arr =
121	139	110	137
132	127	115	140
131	135	116	126
124	130	116	133
133	129	144	125
117	135	122	125
131	137	103	122
132	134	140	122
134	125	139	122
118	151	114	125
132	128	109	131
140	140	124	127
133	130	120	135
140	126	114	123
arr[0, -4]: 121
arr[-7, -4]: 132
arr[-3, 3]: 127
arr[-9, -1]: 125
arr[11, 0]: 140
arr[:, -4]: [121, 132, 131, 124, 133, 117, 131, 132, 134, 118, 132, 140, 133, 140]
arr[:, 1]: [139, 127, 135, 130, 129, 135, 137, 134, 125, 151, 128, 140, 130, 126]
arr[-2, 0]: 133
arr[5, -2]: 122
arr[5, -3]: 135
arr[3, -3]: 130
arr[10, 2]: 109
arr[12, 2]: 120
arr[9, -1]: 125
arr[-11, 0]: 124
arr[:, 3]: [137, 140, 126, 133, 125, 125, 122, 122, 122, 125, 131, 127, 135, 123]
arr[-11, -1]: 133
arr[-14, -2]: 110

m =
[[124 113 124 121 112 131 128 123 125 116 134 117 126 133]
 [140 114 123 124 122 121 126 118 139 127 139 140 130 119]
 [115 127 120 124 132 133 129 141 125 125 142 109 133 134]
 [131 113 116 122 134 122 144 139 134 135 144 141 135 123]
 [120 122 125 121 132 128 128 135 136 119 153 112 144 135]
 [131 126 122 141 132 126 130 143 115 125 137 116 129 119]
 [127 122 121 118 121 143 140 115 140 130 134 123 125 135]
 [137 109 131 118 119 130 127 123 133 122 151 131 142 128]
 [141 125 131 133 134 121 133 122 135 135 135 150 126 126]
 [139 119 115 142 130 126 125 135 123 130 129 126 121 116]]
m[-10][0] = 124
m[1][5] = 121
m[-6] = [120, 122, 125, 121, 132, 128, 128, 135, 136, 119, 153, 112, 144, 135]
m[-9][1] = 114
m[:, 4] = [112, 122, 132, 134, 132, 132, 121, 119, 134, 130]
m[-5][11] = 116
m[:, -5] = [116, 127, 125, 135, 119, 125, 130, 122, 135, 130]
m[6] = [127, 122, 121, 118, 121, 143, 140, 115, 140, 130, 134, 123, 125, 135]
m[:, -14] = [124, 140, 115, 131, 120, 131, 127, 137, 141, 139]
m[:, -11] = [121, 124, 124, 122, 121, 141, 118, 118, 133, 142]
m[-2][7] = 122
m[:, 1] = [113, 114, 127, 113, 122, 126, 122, 109, 125, 119]
m[-7] = [131, 113, 116, 122, 134, 122, 144, 139, 134, 135, 144, 141, 135, 123]
m[-8][-11] = 124
m[8] = [141, 125, 131, 133, 134, 121, 133, 122, 135, 135, 135, 150, 126, 126]
m[-6][-9] = 128
m[7][-1] = 128
m[6][10] = 134
m[2][5] = 133
m[-3][-6] = 133
m[-5] = [131, 126, 122, 141, 132, 126, 130, 143, 115, 125, 137, 116, 129, 119]
m[6][-1] = 135
m[-10][-8] = 128
m[-10][-13] = 113
m[-10][-10] = 112
m[-7][4] = 134
m[-2][-9] = 121
m[:, 10] = [134, 139, 142, 144, 153, 137, 134, 151, 135, 129]
m[-8][6] = 129
m[-7][13] = 123
m[2][9] = 125
m[7][3] = 118
m[4][1] = 122
m[-3] = [137, 109, 131, 118, 119, 130, 127, 123, 133, 122, 151, 131, 142, 128]

B =
[[134 131 135 132 132 134 132 132 124 116 117 138 122 135]
 [126 129 129 125 125 120 130 129 114 151 126 136 110 136]
 [129 134 133 129 133 124 131 133 119 145 133 114 127 135]
 [138 134 131 134 131 148 128 136 133 118 130 133 110 116]
 [128 130 125 129 128 133 123 129 139 134 137 116 111 122]
 [127 131 129 128 128 130 130 131 119 118 145 113 132 141]
 [131 131 127 128 130 125 129 129 117 143 144 119 136 114]]
B[0][-14] -> 134
B[:, -13] -> [131, 129, 134, 134, 130, 131, 131]
B[-2] -> [127, 131, 129, 128, 128, 130, 130, 131, 119, 118, 145, 113, 132, 141]
B[-6][7] -> 129
B[-6][-1] -> 136
B[:, -2] -> [122, 110, 127, 110, 111, 132, 136]
B[-7][-3] -> 138
B[0][7] -> 132
B[6] -> [131, 131, 127, 128, 130, 125, 129, 129, 117, 143, 144, 119, 136, 114]
B[-1][-2] -> 136
B[-1][5] -> 125
B[4][-7] -> 129
B[:, 6] -> [132, 130, 131, 128, 123, 130, 129]
B[2] -> [129, 134, 133, 129, 133, 124, 131, 133, 119, 145, 133, 114, 127, 135]
B[-2][-14] -> 127
B[:, 8] -> [124, 114, 119, 133, 139, 119, 117]
B[0] -> [134, 131, 135, 132, 132, 134, 132, 132, 124, 116, 117, 138, 122, 135]
B[-2][-5] -> 118
B[-6] -> [126, 129, 129, 125, 125, 120, 130, 129, 114, 151, 126, 136, 110, 136]
B[-4][-8] -> 128
B[-4][2] -> 131
B[-1][-11] -> 128
B[4][0] -> 128
B[3][-3] -> 133
B[-5][-13] -> 134
B[-4][4] -> 131
B[-6][-6] -> 114
B[6][-7] -> 129
B[-4] -> [138, 134, 131, 134, 131, 148, 128, 136, 133, 118, 130, 133, 110, 116]
B[-4][-11] -> 134
B[5][7] -> 131
B[-5][-8] -> 131

x =
[[127 130 120 123 136 132]
 [128 129 103 119 137 148]
 [135 129 116 126 123 129]
 [132 123 117 134 131 122]
 [131 131 123 128 124 122]
 [129 126 117 127 131 128]
 [130 128 120 128 131 129]
 [133 130 116 129 123 127]
 [130 130 118 121 129 136]]
x[0,-6] -> 127
x[-8,-3] -> 119
x[8,2] -> 118
x[-6,2] -> 117
x[-1,-1] -> 136
x[2,4] -> 123
x[-7,-1] -> 129
x[-2,1] -> 130
x[-7,-5] -> 129
x[-6,-3] -> 134
x[5,3] -> 127
x[6,0] -> 130
x[8,4] -> 129
x[7,4] -> 123
x[-8,-2] -> 137
x[5] -> [129, 126, 117, 127, 131, 128]
x[4,-3] -> 128
x[0,-3] -> 123
x[-3,-5] -> 128
x[2,-6] -> 135
x[:, 2] -> [120, 103, 116, 117, 123, 117, 120, 116, 118]
x[5,-2] -> 131

data =
[[100 131 130 127 138 129 137 130]
 [158 114 125 120 105 130 113 125]
 [113 151 135 139 154 123 136 121]
 [132 132 137 126 124 121 125 116]
 [119 141 122 142 149 131 136 136]
 [115 144 132 136 149 123 137 125]
 [129 120 117 124 119 147 109 130]
 [115 134 133 136 144 112 157 138]
 [130 119 117 133 129 128 142 149]
 [138 117 139 116 113 112 133 122]]
data[0, 0] = 100
data[8, 2] = 117
data[6, 7] = 130
data[6, 4] = 119
data[7, 3] = 136
data[7, 4] = 144
data[0, 2] = 130
data[0, 4] = 138
data[5, 5] = 123
data[:, 6] = [137, 113, 136, 125, 136, 137, 109, 157, 142, 133]
data[2, 5] = 123
data[8, 4] = 129
data[:, 7] = [130, 125, 121, 116, 136, 125, 130, 138, 149, 122]
data[7, 1] = 134
data[5, 1] = 144
data[7] = [115, 134, 133, 136, 144, 112, 157, 138]
data[1, 2] = 125
data[2, 7] = 121
data[0, 5] = 129
data[3, 5] = 121
data[8, 1] = 119
data[9] = [138, 117, 139, 116, 113, 112, 133, 122]
data[3] = [132, 132, 137, 126, 124, 121, 125, 116]
data[:, 3] = [127, 120, 139, 126, 142, 136, 124, 136, 133, 116]
data[8, 3] = 133
data[:, 2] = [130, 125, 135, 137, 122, 132, 117, 133, 117, 139]
data[5, 4] = 149
data[5] = [115, 144, 132, 136, 149, 123, 137, 125]
data[3, 7] = 116
data[6, 3] = 124
